In the rows, zero is written as 128.
which system made each run
seq 1, q_118 (8 x 26)
[[ 89 137  96  67 191 130  79 140  26 164 151  97  47  87 189 126 189 145
  115 133 149 114 105 110 161  95]
 [117 121  97 103 114 147  55 195 111 184 121 127 110  93 210  96 134 187
  167 127 143 143  71  92 189 176]
 [170 160 109 134 134 146 133 159 101  79 126  81 167 106 184 121 193 160
  190 125 177 100  82 133 209 115]
 [157 168  92 148 140 101  65 160 141 132 158 126  90 153 160 132 160  77
  145 133 166  95 176 136 215 182]
 [151  67  92 175 113 119 100 120 170  97  72 144 178 117 184  89  96 101
  147 132 159 128 134 120 181 147]
 [191 174 144 151 138  83 144 126 171 101 159 141 213 126 102 138 128 136
  161 109 150 110 175 137 141 148]
 [145 127 127 179 120 151 155 132 173  88  94 121 107 197  87 128 108  67
  112 169 108 124 164 152 133 163]
 [121  71 142 129 166  81 126  56 139 117 122 152 172 110 112 119 104  97
   93 108 136 134 179 110  99  94]]
seq 2, q_162 (8 x 26)
[[ 93  95 148 130 113 208 213 119 109  88  76  95  94 158  95 136 116 132
   98 164  80 152  73 149  58  78]
 [ 99 125 148  86  86 155  93 128 172 160 206 103 114 164 126 172 212  72
  123  51 179 133 140 129 157 132]
 [157 145 135 137  99  37 114  95 133 146 157 200 195  59 122 121  64 149
  143  94 119 119 160 130  90 110]
 [111 103 125 148  89 205 177 161 153 108  59 122 109 162 118 120  73 155
  124 183  71 162  73 147  80 153]
 [102 109 106  99 122 165 124 106 142  93 168  90 110 149 170 172 203  52
  117  80 189 111 138 154 161  87]
 [125 169 122 113 107  44  67 125 121 205 188 199 114  76 126 127  83 141
  127  97 110 121 170 121 104 144]
 [147 101 129 174 142 165 182 133 182  74  53 134 176 158 104 115  59 137
  125 181  95 149 132 140  97 165]
 [ 89 127 122  96 121 171 158 108  79 103 153  80  53 147 137 162 196  76
  103 120 137 113 106 158 124  60]]
seq 3, q_118 (8 x 26)
[[ 90  71 177  96  75 160 118 117 152 173 141 126 155 128 119 126 156 138
  123  72 137 165  84  95 112 107]
 [128 155 161 114  45 144 145 137 115 141 175 116 110 128 107 148 176 120
  146  88 128 122  92 141 125  91]
 [112 137  98 128  66 117 113 127  98 137 147 139  56 116 153 139 129  84
  123 126 120 109 119 156 134  96]
 [124 137  88 118 101 101 113 129 111 133 130 163 127  71 180 123  86 148
  139 123 122 122 117 147 111 111]
 [148 181 101 121 145 140 151 163 125 107 135 126 136 117 147 144 110 170
  156 153 118 121 116 157 118 146]
 [123 139  94 117 192 145 130 134 120  98 123 105 110 137 154 145 137 117
  115 157 142 118 149 144 137 139]
 [112  99 118 109 168 132  96 128 157 148 126 134 152 127 155 123 120 139
  118 120 148 148 143 107 134 160]
 [139 123 148 125 122 158 144 142 164 118 124 107 176 145 124 131 148 148
  146 111 143 145 110 120 138 141]]
seq 4, q_496 (8 x 26)
[[120 149 129 120 106 102  74 134 123 173 175 138  79 137 127 135 159  91
  122 107 139 119 154 121 160 145]
 [139 132  97 158  83  97  95 129 115 125 122 145  91 113 160 112 113  86
  135 136 129 106 137 142 166 125]
 [103 103  93 122 125 157 106 147 116 132  97 123  91 127 176 118 120 123
  125 147 132 137 104 128 148 135]
 [127 111 111 140 144 130 130 133 141 121  89 148 137 124 136 112  78 141
  119 161 105 140 134 125 109 152]
 [121  98 128 112 163 143 149 109 126 101 110 115 169 107 149 126 129 149
  121 125 140 138 113 124 111 103]
 [133 122 159 122 134 148 139 137 162 138 132 123 170 147 101 125 131 155
  134 113 127 151 126 112 116 154]
 [136 137 143 131 134 121 154  98 136 102 150 126 146 136  99 149 139 102
  118 119 129 116 155 144 111 106]
 [116 130 150 108 124 122 101 127 125 165 160 125 118 128 117 129 162 127
  124  98 139 136 129 107 140 131]]
seq 5, q_162 (8 x 26)
[[117 121  85 122 175 204 134 181 102  99  68  75  87 147 189 112 140 158
  142 191 128 134  74 131 162 153]
 [131 150  93  91 204 114  81 131  98 124 166  97 116 113 185 145 194 112
  133 114 191 100 161 121 189 131]
 [160 174 125 127 198  74 106 153  98 160 130 156 136  94 113 105  90 192
  135 164 104 124 158 104 125 171]
 [151 129 136 151 197 183 183 152 124  71  70  76 144 169 103 120 142 154
  134 189 118 136 111 124 138 147]
 [129 160 140 103 145 133 122 135  69 133 173  82  89 127 124 137 219 124
  136 111 155 105 114 121 172  94]
 [170 157 151 148 126  81  90 156 138 167 144 153 172 111 112 101 123 168
  158 121 132 125 145  95 168 179]
 [153 112 123 164 142 145 175 131  94  74  60 113 152 112 131  95 112 161
  145 175 106 126  85 126 131  99]
 [104 123 117 102 124 176  99 161 103 147 139  86  69 145 158 128 191 121
  128 126 147 133  92 117 170 133]]
seq 6, q_749 (8 x 26)
[[100 126 120 106  97 173 167 135 121 119 114 127 104 124 131 142 102 149
  117 143  93 144  86 156  70 109]
 [112 175 128  91 129 155 150 150 129 141 170 122  99 137 116 171 134 147
  126 126 112 132 122 155  84 137]
 [130 165 130  97 130 105 140 122 122 136 168 151 154  90 130 150 116 158
  136 105 125 125 134 142  89 110]
 [122 138 133  95 140 133 114 145 104 151 146 117 140  99 150 125 149 181
  144 114 140 137  96 110 132 121]
 [159 169 115 130 130 116 122 148 110 117 151 117 126 115 146 131 157 134
  156 126 147 104 125 137 165 124]
 [130 121 100 119 159 110  96 126 137 129 133 138 143 108 172 125 122 123
  132 121 153 123 153 123 151 144]
 [153 127 134 155 133 129 121 152 132 125  99 123 147 131 125  98 120 149
  145 150 121 130 123 109 158 157]
 [138 111 113 142 149 145 149 123 131  79 102 107 137 141 143 127 139 105
  127 144 141 119 131 140 144 118]]
seq 7, q_48 (8 x 26)
[[ 99  69 110 116 147 120  88 114 110 150  92 139 126  93 173  92 110 139
  114 130 132 145 114  94 140 121]
 [151 142 158 157 121 143 164 148  78 112  92 103 109 138  87  97 147 154
  138 167  97 122  90 114 141 110]
 [ 95 105 127  90 156 108 114  87  85 143 148 128 110  95 145 134 151 117
  100 103 142 123 133 117 112  74]
 [130 125 134 147 104 124  95 164 110 171 101 144  96 124 122  88 103 157
  133 156  93 144 106 100 141 164]
 [151 122 138 138 126 113 158 103  86  86 119 109 159  93 135 116 159 131
  145 117 146 105 110 131 141  60]
 [ 79 109 107  98 125 157 107 136 112 162 119 132  60 131 145 134 107 125
   98 144 102 149 113 129  98 134]
 [177 179 155 153 124  77 125 147  87 134 145 132 136 107  99 108 149 155
  158 133 122 101 132 114 162 123]
 [ 91  66  89 104 138 149 115 106 128 116  99 130 140  97 199 120 111 124
  112 117 148 142 110 129 119 101]]
seq 8, q_48 (8 x 26)
[[108  98 118 113 127 174 146 109 215  95 138 118 154 178 132 170 130  71
  107 104 156 146 164 160 105 150]
 [151 168 156 147 114 129 136 144 188 132 158 130 131 191  63 152 130 100
  125 125 115 131 174 141 123 188]
 [141 107 129 134 127 106 129  90 199 106 147 147 204 130 131 143 116  94
  127  87 166 129 178 137 121 131]
 [123 123 133 145 100 174 157 144 196 114 109 134 134 179  98 142  91 114
  120 145 102 154 138 148  95 175]
 [152 169 155 121 131 106 157 106 155 109 180 129 163 137  86 166 148 112
  129  96 141 114 168 152 105 115]
 [102  99 114 108 113 143 106 133 201 154 133 161 152 135 153 139  83 122
  120 107 132 159 145 131  97 173]
 [175 172 152 161  94 137 175 150 156  95 134 117 168 152  87 138 134 139
  158 130 120 118 120 146 133 146]
 [ 91 110 107  85 134 144 127  98 165 119 165 138 138 128 158 171 130  94
  106  88 156 135 152 158  90 113]]
seq 9, q_232 (8 x 26)
[[153 118 139 161 136  77 161  79  78  86 112 140 144  92 104 108 120 118
  120 139 115 100 143 132 119  58]
 [167 139 112 173 130 102 139 146  93 109  81 142 131  99 135  88  89 156
  148 177 102 113 114 123 144 134]
 [140 130 104 141 165 162 169 138 102  65  92  88 115 139 149 127 147 124
  133 168 133 110 109 148 147 109]
 [117 110 122 117 211 124 109 126  91 132 103 114 111 123 133 110 135 145
  103 159 125 130 143 100 136 138]
 [164 146 148 147 169 137 134 150 151 105 123 101 159 160 104 122 155 137
  144 143 141 124 146 110 168 165]
 [119 124 163 106 144 144 138 128  92 141 140  94 134 120 114 120 182 162
  131 116 136 137  95 102 133  99]
 [137 114 156 163 109 107 103 123 118 149 122 133  99 150  88 102 146  91
  116 132 117 123 148 106 163 142]
 [146 114 162 140 133 114 164  95 133  97 126 124 188 116 102 123 137 135
  133 110 134 127 129 122 110  92]]
seq 10, q_496 (8 x 26)
[[127 129 109 127  93  73  78 121 132 165 155 175 129  88 157 121 103 116
  140  98 136 121 147 126 139 133]
 [127 121  88 131  83 152 121 142 148 106 123 122 125 121 192 134 129 108
  152 115 154 121 104 152 155 124]
 [105 128  95 111 153 155 106 151 164 141 122 136 106 151 153 142  99 124
  113 147 124 147 145 140 117 178]
 [133 106 111 130 167  93 117  98 131 110 119 150 166  92 154 120  98 126
  119 127 143 123 161 129 121 118]
 [128  97 136 119 132 159 121 139 155 122 122 105 176 129 152 123 152 143
  145 104 160 146 104 109 155 135]
 [139 131 137 146 134 146 147 128 176 109 123 125 137 170  97 142 116 100
  118 136 119 136 158 144 113 158]
 [109 106 135 107 166 106 113  86 112 133 149 128 124 118 126 134 153 108
  100 109 142 126 159 113 124  98]
 [143 109 152 153  83 114 104 136 147 151 126 139 150 124 119 102 134 130
  146 105 137 134 119 102 159 145]]
seq 11, q_232 (8 x 26)
[[ 71  53 116 118  46 118  94  86  76 164 108 158  66  77 172 100 110  90
   98 106 115 138  83 118 112  49]
 [146  78  95 189 113 108 125  98 206  80  78 174 168 143 141 118  43  61
  112 146 127 127 187 153 124 155]
 [108 116 111  86 145 187 176 147 152 101 100 123 197  90 180 142  89 221
  151 131 125 164  62 138  69 122]
 [ 91 133  95 120 110 192  96 184 132 160 108 114  16 185 143 134 123 102
  108 176 100 145 114 138 140 193]
 [107 119 137  87 215 140 153  74 177 100 168 117 170 161 106 183 150  94
   85 101 161 135 200 147  79 121]
 [136 169 156 101 117 102  85 179 136 214 159 163 149 101 112 115 102 214
  156 115 105 155 114  93 116 193]
 [142 171 137 137  40 170 159 146 148 100 174  91  96 173 110 170 190  68
  149 101 147 104 113 176 157 110]
 [ 83  92 132  86 152  63  96  65  77 173 155 167 108  69 134 123 112 123
   78  97 120 136 152 107  74  59]]
seq 12, q_749 (8 x 26)
[[143 148 129 118 250 102 124 110  88 103 137  91 130 137 115 133 180 126
  112 149 155 105 180 108 158 126]
 [160 117 157 157 196  62 104  97 102 134 123 133 152 124  86  93 142 122
  113 136 133 117 186  82 161 132]
 [137  75 156 162 160 107 115  99  82 117  82 109 126 125 111  79 158 114
  110 144 132 123 128  81 174 100]
 [129 109 136 160 140 121 108 117 105 127 111 113  73 166  97 113 157  68
  104 149 122 115 157 114 169 128]
 [124  97 130 157 125  91 117  95 125 128 110 155 102 136 102 113  97  77
   92 142 106 124 168 125 118 122]
 [104  91 146 137 126 138 134 118 105 144  94 132  92 137 100 105 112 130
  100 153  89 149 111 109 105 118]
 [117 150 136 136 116 142 158 128 100 116 128 113  73 148  95 141 136 108
  112 152  97 119 123 149 105 106]
 [102 136 124  99 144 115 124 110 118 146 155 146 100 121 120 151 115 120
  101 124 113 132 156 139  84 115]]

runs to name
seq 13 (2 x 26)
[[154 163 161 138  56 124 121 177 162 168 150 143 160 130 102 117 124 169
  173 104 114 137 102 118 138 174]
 [101 127 138 113  61 156 155 110 106 118 158 107  84 134 124 157 165  87
  121 100 128 121  98 156 114  64]]
 -> q_232
seq 14 (2 x 26)
[[136  94 149 120 144 103  95 100 177 134 155 130 191 132 134 128 158 104
  131  74 180 135 166 103 162 139]
 [120  83 144 164  90 183 142 141 182 119  86 120 126 182 107 114 115 101
  120 143 112 156 115 123 131 162]]
 -> q_48
seq 15 (2 x 26)
[[ 80 117 104  76 137 197  95 165 160 158 144 107  89 159 174 153 151 125
  118 118 145 155 107 132 131 175]
 [ 97 109 137  88 152 139  96 113 185 161 170 127 135 160 124 159 151  94
   99  84 158 150 169 119 115 156]]
 -> q_232
seq 16 (2 x 26)
[[109 119 180 120 218 142 135 115 109 147 127  91  78 195  40 129 171 111
   71 162 104 145 173  94 113 151]
 [150 128 175 161 137  55 161  60  80 108 137 146 133 117  42 118 131  93
   94 128 100 103 175 121  96  59]]
 -> q_749
seq 17 (2 x 26)
[[134 177 122 109  63 197 159 170 199 101 181  89 134 182 135 191 183  98
  163  91 157 124 106 180 145 149]
 [122 155  94 112  98 133  84 142 194 137 193 134 103 166 157 179 155  54
  132  82 171 114 178 167 163 172]]
 -> q_48
seq 18 (2 x 26)
[[140 123 137 138 166 100 136 128  74 128  98 132 132  96 115  96 110 173
  124 158 105 125 119 104 122 108]
 [129 139 124 119 183 142 139 135  78 111 119  92  90 138 126 124 170 129
  119 159 129 116 130 121 151 115]]
 -> q_749
seq 19 (2 x 26)
[[190 201 125 186  53  79  89 173 170 146 170 160 104 162 101 130 125  74
  165 127 128  96 184 152 189 204]
 [156  66  90 205 108 112 159  85 140  41  45 145 158 119 159  95  77  61
  127 161 132 106 142 154 148  88]]
 -> q_118
seq 20 (2 x 26)
[[150 209 102 131 109 182 167 200 117 101 134 101  83 149 134 153 134 159
  162 171 107 111  93 172 135 158]
 [ 97 144 108  80 202 122 127 104  73 124 163 111  60 128 133 160 161 100
   82 137 133 111 163 142 107  89]]
 -> q_232
seq 21 (2 x 26)
[[123 119 147 158  98 148 116 155 161 156 102 137  86 183  84 113 107 102
  112 155  87 148 138 119 128 185]
 [128  74 157 133 143 109 159  69  99  96 108 122 179  94 121 109 142 127
  114 110 138 128 119 110 112  52]]
 -> q_118
seq 22 (2 x 26)
[[100 117  97 116  41 121  67 131 150 171 168 157  84 119 183 141 127  72
  129  80 150 125 130 148 150 129]
 [105 112  67 129  78 128  86 140 157 141 122 164  83 117 193 134  77  85
  123 128 128 130 136 159 130 154]]
 -> q_496
seq 23 (2 x 26)
[[146 191 102 159  99 130 170 158 111  98 127 143  62 140 103 147  81 116
  127 188  75 105 141 187  93 133]
 [ 97 141 109  70 188 111 106 126  50 161 149 122  89  71 168 128 147 178
  118 132 125 127 107 112 114  96]]
 -> q_496
seq 24 (2 x 26)
[[114 150  96 122 118 137 127 150  32 130 111 113  34  97 160 116 136 139
  127 167 100 108  82 137 135  87]
 [148 124  93 158 201  97 122  97 130  82 111 132 115 152 131 130 120  64
  101 164 142 102 207 145 154 136]]
 -> q_232
seq 25 (2 x 26)
[[155 162 118 129  17 148 160 156 210 106 155 152 213 107 162 159  99 154
  192  77 144 131  83 184 110 136]
 [126 161  55 125  32 148 151 153 131  96 132 154 105  85 211 158  78 119
  160 124 120 107  81 204 105  98]]
 -> q_162
seq 26 (2 x 26)
[[111 160 128  93 108 189 196 149 162 106 141 118 150 137 122 174 108 177
  135 126 103 154  89 169  53 127]
 [ 86 144 111  70 169 163 147 108 112 119 169 104  81 142 137 183 161 103
   90 117 138 127 146 159  87  97]]
 -> q_118
seq 27 (2 x 26)
[[166 176 111 177  49 115  70 207 128 165 130 135  72 143 144  98 136 119
  177 148 122 111 112 122 220 197]
 [130 100  35 153 119 120 127 110 146  63  85 157 132  91 228 131  61  81
  132 153 145 105 142 180 133 110]]
 -> q_749
